(in the rows, 128 means zero)
Families of rows that turns and mirrors carry onto each other, the same ones carrying the whole set onto itself: the rest of each named row's family, in list order
9 families of 3 rows
Zomak: [138 116 158 123 140 154 164 134 129 110 122  89  80]
Kotu: [109 133 143 125 138 111 114 136 129 132 110 118  68]
gogam: [129 107 144 123 113 157 143 109 158 112 124  93 116]
zubi: [141 102 137 117 129 128 120 129 118  89 113  93 105]
Dipo: [108 121 159 128 122 156 151 104 147 106 134 131 105]
lizu: [128 123 162  95  71 133 115 126 136 107 107 114 109]
ros: [147 131 168 122  93 136 112 111 134 125 106 134 114]
vik: [134 104 134 116 128 120 110 133 114  94 116  91  98]
zuv: [121 120 161 123 123 154 169 107 142 116 130 132  88]
Fote: [ 99 137 133 100 122 153 128 105 135 122 104  91  71]
seze: [104 142 142  88 110 148 125 106 130 115  95  98  73]
zuk: [101 122 150 124 116 131 138 118 125 140 143 131  66]
rugoz: [119 121 150 120 124 124 129 148 111 128 126  93  56]
larub: [ 91 127 146 130 113 131 119 115 131 128 147 131  81]
rigi: [116 134 172 103  91 133 147 120 124 121 118 148  80]
suda: [142 105 141 109 120 120 116 131 114  85 106  97 104]
Tov: [130 142 170  97 118 123 132 133 131 105  87 130  91]
Ripi: [125 101 164 130 112 107 137 119 146 126 134  81  81]
pulig: [146 121 153 144 125 149 127 106 149 131 124 118 118]
Refug: [142 104 180 119 108 117 151 115 150 110 120  87  95]
dipul: [104 111 133 125  98 125 105 125 140 135 135  94  88]
rer: [111 139 140  93 120 157 139 103 139 111  96  91  80]
taso: [134 109 179 111  91  95 126 123 136 120 116  91  83]
tuf: [126 125 151 128 158 141 152 123 153 111 105 111  95]
Pofi: [108 136 169 106  90 138 130 113 129 106 119 147  98]
guz: [130 123 146 140 110 125 101 117 131 147 129 122  97]
fub: [138 131 175  98 104 133 143 145 112 105 101 106  78]

Same family as vik: zubi, suda
Same family as gogam: lizu, dipul
Same family as pulig: ros, guz
Same family as larub: Dipo, Pofi
Same family as Zomak: rugoz, fub
Same family as zuk: zuv, rigi

Families of rows that turns and mirrors carry onto each other, the same ones carrying the whole set onto itself: the rest of each named row's family, in list order
4 families of 5 rows
S: [122 142 105  89 124 122 123 147 117 110 129 131]
N: [136 151 100  99 120 136 123 151 124 113 134 122]
Q: [123 109 148  99 113 133 148 142 153 126 132 108]
H: [124 110 150 139 107 133 132 120 112 147 123 100]
V: [125 115 151  94 113 144 148 141 130 117 129  99]
Z: [133 135 121  93 114 118 109 161 131 121 128 132]
R: [131 108 144 141 107 125 123 127 127 160 122 113]
G: [130 112 130 132 111 129 131 121 100 158 122 110]
U: [138 120 122 144 108 140 140 120 114 152 126  99]
T: [124 112 142  92 133 153 152 131 140 127 138 104]
B: [ 92 135 130 157 122 118 122 110 127 121 131 122]
D: [122 144 125 127 153 149  95 124 132 140 147 133]
M: [109 153 132 130 146 143  93 129 139 118 144 132]
J: [104 138 107 158 123 123 140 109 136 122 137 116]
L: [ 97 130 124 150 118 104 125 121 146 126 130 132]
A: [119 141 136 125 145 139  94 136 158 131 144 137]
P: [127 145 126  90 121 134 109 156 119 108 130 124]
E: [ 89 130 119 143 131 117 140 105 136 122 137 123]
X: [126 154 112 135 148 153 104 126 143 130 149 126]
Y: [134 122 128 101 119 152 157 136 140 121 137  97]

Same family as Q: Z, R, L, A
Same family as E: S, G, T, D

